In the data rows, 128 means zero.
Here are some points:
102,140,220,152,45,238,81,140,98,73,68,48,143,142,139,38,131,176,157,47,61,145,142,221,117,84,96,66,161,223,231,140,64,182,72,82,63,122,157,174,135,137,22,96,114,219,175
138,141,94,138,143,105,119,136,158,142,138,139,125,122,131,121,112,104,118,139,139,116,93,121,132,119,132,151,121,101,99,106,135,134,181,106,134,149,132,140,130,140,134,143,108,128,125
134,128,50,138,129,90,180,114,124,134,134,164,169,93,144,159,148,105,124,147,135,116,109,106,120,127,154,175,117,96,93,138,151,128,135,121,166,128,103,110,111,175,142,111,135,98,100
129,113,95,117,153,90,151,134,127,167,128,154,153,125,146,161,53,126,106,153,159,107,129,97,126,158,169,184,130,91,82,131,141,143,159,144,180,121,102,111,124,124,155,120,135,106,113
128,118,109,129,137,101,145,90,115,140,124,144,136,114,142,154,120,141,135,120,147,89,134,99,119,124,146,139,140,123,133,125,139,106,158,140,127,120,127,114,108,126,77,116,117,111,124
196,143,199,155,131,198,74,131,122,118,67,58,119,108,94,99,113,154,139,91,89,144,84,168,126,71,116,46,117,174,174,101,84,113,117,97,63,118,125,156,124,127,75,150,131,170,154
133,123,143,140,128,142,158,131,125,124,124,124,145,112,132,104,133,151,103,107,136,121,144,112,150,121,120,106,82,155,144,121,130,133,127,123,189,103,138,125,119,113,132,126,125,117,122
129,129,105,125,140,112,117,130,143,175,145,131,142,124,127,156,117,118,131,112,133,128,120,153,131,132,135,120,138,130,111,141,144,116,146,164,120,110,105,107,130,143,132,130,124,117,124
118,126,72,132,147,67,154,117,156,167,156,167,149,83,173,159,114,127,122,179,142,105,133,76,138,137,146,146,113,78,71,74,162,135,169,147,166,114,115,111,131,114,182,135,119,93,102
118,144,127,134,105,122,101,140,119,102,145,87,121,127,102,78,137,122,121,122,102,156,125,177,87,119,102,44,113,151,186,174,102,140,121,115,102,142,154,142,147,137,90,120,124,101,152
Here are 10 more points, each followed by its number:
120,106,152,131,137,123,111,121,147,125,117,132,131,157,136,136,124,193,103,104,150,122,150,131,139,143,148,139,144,117,147,113,122,122,146,172,128,118,143,119,114,130,138,128,134,118,132 0
126,154,122,136,167,109,117,130,147,139,130,106,124,121,123,127,128,145,136,138,144,119,150,102,134,138,138,135,122,128,119,142,144,93,167,144,150,135,116,125,134,118,157,132,140,85,120 1
121,128,77,134,153,97,118,128,170,146,143,163,102,121,145,161,100,93,89,167,120,125,53,92,126,122,132,154,112,96,97,135,151,123,142,126,138,129,105,140,138,143,153,126,119,117,113 2
154,113,108,132,126,123,193,126,128,126,153,163,124,123,149,169,145,146,111,139,137,116,160,130,156,155,141,158,138,107,125,127,161,125,149,130,168,112,141,92,104,125,151,115,130,131,129 3
129,127,105,127,146,112,120,119,156,127,159,138,128,136,136,144,122,132,130,138,148,110,119,125,116,135,147,133,115,126,160,162,120,125,142,133,166,141,119,128,134,128,131,117,108,96,106 4
122,141,89,116,158,96,159,154,147,152,152,158,97,138,139,150,150,90,108,178,140,131,113,126,120,175,134,156,124,70,51,131,146,138,129,126,147,125,109,110,145,120,128,127,123,42,103 5
131,183,198,116,93,250,114,149,94,61,97,69,171,178,95,43,156,136,142,77,66,166,150,223,94,120,108,96,158,214,178,129,57,181,81,91,94,135,168,136,141,121,61,118,140,199,199 6
136,132,125,123,117,118,127,138,110,139,128,156,137,117,132,127,112,122,128,139,130,123,115,107,126,124,140,153,117,118,116,128,147,129,138,146,135,162,145,110,122,133,152,141,122,140,109 7
104,142,87,82,133,97,132,119,150,124,148,146,106,120,134,146,122,96,126,144,126,134,98,90,134,104,91,149,112,88,113,127,142,136,147,126,136,135,98,152,180,149,149,127,132,109,129 8
133,135,131,132,122,129,126,106,173,137,125,148,140,116,124,116,123,115,123,112,122,123,110,132,124,115,116,132,139,176,108,120,133,144,142,162,130,138,123,149,138,129,120,162,113,124,110 9
Which of these numbered points is nearest to each point below, looking only along the 3 directions in which the first points spread most? Its number follows each.
107,122,111,116,139,82,143,125,133,124,139,147,115,145,153,168,132,121,116,131,159,122,133,106,137,135,132,131,117,94,94,115,154,130,141,136,149,143,140,123,126,139,133,128,146,114,105 > 8
135,140,99,115,123,100,142,140,141,136,137,130,125,137,152,165,127,121,131,138,142,127,122,99,130,144,130,153,98,87,115,122,144,133,134,151,167,135,118,129,144,127,146,131,144,110,124 > 8
120,135,128,119,137,90,79,114,127,150,145,135,130,111,164,171,145,147,140,115,142,104,130,117,133,129,148,136,149,113,139,136,126,119,140,167,137,121,132,108,115,132,137,144,138,120,87 > 7
124,111,105,179,146,100,135,120,134,143,165,181,130,122,146,169,119,137,127,171,168,82,138,65,127,127,129,140,130,108,112,130,167,116,171,157,152,116,116,109,60,131,144,143,113,84,92 > 2
129,136,127,113,101,98,155,146,133,135,139,146,119,127,119,147,125,102,126,118,116,122,132,151,82,149,129,137,99,118,99,158,116,132,120,116,161,155,118,125,127,120,157,111,125,144,123 > 4
132,123,119,123,112,121,145,176,129,129,125,141,120,144,113,144,123,142,124,149,132,109,131,131,123,139,119,130,128,88,121,126,134,146,143,152,134,139,128,122,121,131,133,123,130,74,121 > 4
123,130,143,170,113,189,110,127,140,117,114,98,118,182,117,98,94,151,156,107,125,120,105,157,130,114,134,93,166,154,149,136,115,135,129,121,129,127,126,121,144,127,118,115,139,137,140 > 9
179,129,100,131,135,106,122,114,157,139,105,135,123,120,145,163,109,137,146,155,121,128,109,126,127,125,99,140,135,116,117,107,138,87,136,130,138,139,131,150,139,141,151,128,111,106,131 > 1
144,132,86,140,146,92,117,144,165,164,139,147,150,109,151,156,119,105,137,156,166,103,120,80,132,135,167,155,117,92,89,125,157,62,157,154,152,110,114,109,107,137,155,114,106,85,113 > 2
115,145,125,138,140,152,101,119,139,134,107,116,144,119,101,139,137,149,129,107,131,128,127,84,127,133,104,104,149,132,137,97,138,105,146,74,117,127,111,107,146,128,118,118,117,114,123 > 9
137,128,86,123,119,38,160,117,163,155,161,166,113,137,159,154,120,107,233,167,107,115,136,95,117,144,143,160,84,81,83,129,155,153,135,136,142,136,127,139,138,149,151,131,111,106,112 > 5
139,111,129,126,76,101,155,136,117,120,164,164,117,134,174,142,136,137,120,152,142,116,158,124,127,132,138,161,132,88,118,134,156,148,117,130,151,118,122,113,126,130,153,118,123,150,120 > 3
126,117,106,129,130,106,124,166,133,138,139,141,135,134,142,124,130,132,116,144,160,98,137,111,146,135,145,136,135,104,136,127,157,114,148,138,157,111,112,108,103,129,141,124,117,100,123 > 7
117,152,244,130,92,247,78,135,100,54,72,80,160,151,79,44,124,146,131,111,66,172,123,203,100,92,97,70,138,251,178,131,64,179,76,71,60,126,167,168,140,137,86,119,160,200,146 > 6
131,139,97,116,103,103,137,135,131,124,156,143,132,119,140,146,130,143,130,132,142,138,129,118,148,140,133,154,127,114,125,138,129,107,124,138,145,130,114,136,131,142,150,124,120,125,115 > 4
124,122,90,154,108,91,133,89,125,131,140,134,124,127,139,175,119,118,141,161,123,125,143,110,144,134,125,135,141,105,114,127,157,114,138,131,130,125,120,121,142,180,148,130,124,120,109 > 4
